In the rows, 128 means zero.
Where one turn sends some rows of the set: a few examples, then the rows asked:
kenog: [122 121 119 122 157 151 132 146 125 129 110 129 179 102 122 149 114]
Tela: [118 134 109 125 101 111 110 130 143 122 178 142 133 125 151 183 104]
gek: [131 135 114 104 159 136 109 146 123 151 132 142 171  96 104 156 137]
bel: [140 152  94  94 161 149 116 148 140 146 133 131 165 109 133 157 130]
pak: [140 154 128 138 115 126 109 154 106 106 133 119 104 143 113 102 120]
Vemaf: [111 158 107 120 134 108 119 128 104 133 130 113  81 139 120 129 144]
veg: [132 134  98 125 150 167 130 157 147 134 117 115 160 113 154 158 115]
Kisu: [126 123 131 120 105 104 111 123 132 107 171 158 149 126 133 166  95]
Remat: [131 117 135 114 113  96 111 112 135 109 170 164 134 134 135 170 105]
dap: [148 124 100 134 151 164 121 157 165 142 125 121 122 130 168 167 136]
feza: [145  84 147 136 165 130 113 132 140 141 115 156 122 126 117 163 155]
Sube: [100 118 119 158  95 142 136 132 139 150 116 113  93 136 130 156 146]
tano: [113 123 124 164  83 156 136 149 142 132 117 110 113 137 133 140 124]
vune: [121 128 113 118 109 103 111 120 145 125 175 149 119 133 154 186 113]
fezib: [178 127 119 117 154 147  97 155 162 144 144 149 121 139 142 155 152]
Miz: [121 120 140 125 110 143 157 111 130 111  99 130 132 150 124 117 112]
nevo: [131  96 144 127 165 134 123 134 121 133 109 151 160 109 102 153 134]
pubi: [155  99 125 140 160 145 113 143 160 145 124 141 102 137 148 171 157]
gizug: [164 148  96  99 159 154 110 153 160 143 140 134 139 130 152 156 138]
keso: [ 97 113 127 135 114 127 148 106 132 148 107 125  92 143 124 154 149]
potuz: [127 156 118 109 140 110 125 120 105 118 126 122  86 152 120 114 136]
Sos: [170 110 138 128 153 134  89 154 146 146 143 160 128 126 111 155 160]
tolab: [107 115 137 118 122 128 158  96 128 130  98 134 111 149 122 134 132]
putu: [145 115 135 122 156 128  96 150 127 151 137 157 153 105  93 156 152]
Mib: [124 126 133 148  91 158 146 138 138 113 109 118 132 143 130 120 107]
borus: [120 130 118 125 100 111 109 131 135 113 174 146 148 121 140 173  95]
Dif: [140 153 128 118 130 117 121 134 107 104 126 126  99 153 118 100 122]
Moro: [109 159 107 142 120 117 109 149 103 135 137 106  85 129 115 130 141]
Ruzaz: [128 119 126 113 115  97 113 111 143 119 173 159 119 138 145 180 113]
soga: [122 155 117 150 110 126 104 161 104 122 138 109  98 131 112 116 128]

pubi goes to feza
keso goes to tolab
soga goes to Moro
Now these:
gek goes to bel
Remat goes to Kisu

Where one turn sends some rows of the set: a few examples, then the rows asked:
vopu: [111 122 122 113 119 177 111 118 169 113  77 121 124 130  90 105 135 152
  90 120  94 119 131 107 149  88]
Papif: [ 59 107 122 116 133 202 139  99 137 130  81  69 171 133 119 135 134 116
 125 117 133  90 111 163 143 105]
suvo: [ 50 141 108 128 153 186 141 130 107 145  89  77 142 132  87 136 170 186
 102  75 105 134 107  96 126 116]
tav: [ 81 131 144 119 115 161 157 151 143 141  92 100 135 157 122 143 115 137
 121 129  86  89  85 136 117 120]
nabov: [ 89 119 113  94 164 166 137 101 124 117  90  75 100 178  73 147 108 194
 142 105 144 113 142 146 140 105]
zabo: [ 65 139 138 105 119 165 147 118 107 114  91  93 122 161 114 147 163 161
 128 127 119 151 117 107 173  78]
depu: [ 84 129 123 119 121 133 143 129 135 105  57  43 128 137  81 121 111 135
 107  79 110 161 100 110  93 122]
fazus: [102 122  95 127 144 152 168 108 134 144 119  54 159 158  70 170 112 144
  80 105 125  94 100 124 148 135]
bup: [ 63 130 124  90 136 181 138  84 137  84 107  73 154 138  78 107 162 136
 104 122 129 121  97 126  86 105]
Bafit: [ 86 122 138 112 118 168 149  82  86 109  69  91 104 129  77 100 123 139
 109  95 107  74 124 148 164 112]
laner: [ 90 134  82 133 152 174 159 122 144 133 118  63 171 166  79 160 122 150
  73 104 118 118  91 126 155 131]
galo: [ 99 138  90 117 156 166 165 101 128 147 119  52 150 183  76 159 106 152
  90  99 111 130  90 133 148 136]
ziga: [ 77 100 115 113 134 190 145  91 143 136  72  75 177 152 121 132 146 121
 125  99 132 107 126 170 126 121]
rugob: [ 69 125  97  97 162 161 115 104 135 144  66  68 106 170  79 140 106 194
 137  98 113 125 134 148 144  99]
gogup: [ 76 125 128 101 112 177 172  91  82 108  91  88 114 145  70  98 138 150
 101  93 126  83 109 161 161 118]
vezek: [ 75 115 134 105 109 159 178  83 103 112  73  91 112 123  60 104 125 140
 112  82 138  90 118 150 151 122]
Rovi: [ 84 148 136 111 108 169 139 135 139 148 109  93 136 155 121 151 116 135
 122 143 100 108  69 131 128 107]
kat: [ 84 119 145 129 121 135 145 141 111 106  71  42 136 141  96 111 124 126
 108  93 106 142 102 103  96 133]
mebe: [ 45 130 117 108 144 196 123 114 100 130  96  67 134 122  92 150 158 188
 111  87 110 131  96  96 116 118]
gezag: [111 120 129 130 149 145 137 147 122 114  68  33 151 125  90 125 116 138
  97  76 118 148 101 111 107 111]
Pud: [ 83 144 140  97 127 157 151  92 102 107  80 107 121 126  53  88 112 150
 112  92 117  85 111 160 150 105]
posis: [ 82 121  97  91 159 176 123  93 121 145  72  87  96 149  78 149 105 189
 127 106 140 120 134 160 132 123]
bagul: [125 115 127 111 126 160 123 119 159 127  89  97 124 145  78 107 136 143
  80 114  86 109 128 103 161  71]
zazot: [ 86 148 125 107 112 158 167 125  95 117  87  92 116 171 116 149 163 168
 110 131 116 139 128 131 159  82]
Busu: [ 94 121 135 138 151 123 145 129 134 117  73  49 145 144  83 121 119 117
 101 102 120 154 101 103  99 127]
bopi: [ 69 145 104  96 133 174 128  87 139  77  96  92 144 143  77 110 165 147
 103 108 114 104 117 123  83 118]
zif: [ 92 139  95 131 142 158 152  99 127 130 108  56 174 171  74 176  96 140
  94  94 124 130 120 137 157 130]
modof: [ 69 119 109 100 157 158 119  99 127 147  70  74 117 169  95 143 112 190
 150 114 136 134 141 149 127 127]
beku: [104 116 128 117 131 176 136 130 163  95  76 103 118 130  81 106 129 131
  83 101  87 129 129  93 159  88]
Fabe: [120 114 149 124 109 180 127 123 156 126  93 109 120 136  75 110 116 140
  93  88  88 120 125  91 142  94]

Papif goes to zabo
Bafit goes to beku
Now these:
Pud goes to Fabe
bopi goes to tav
laner goes to modof
bagul goes to depu

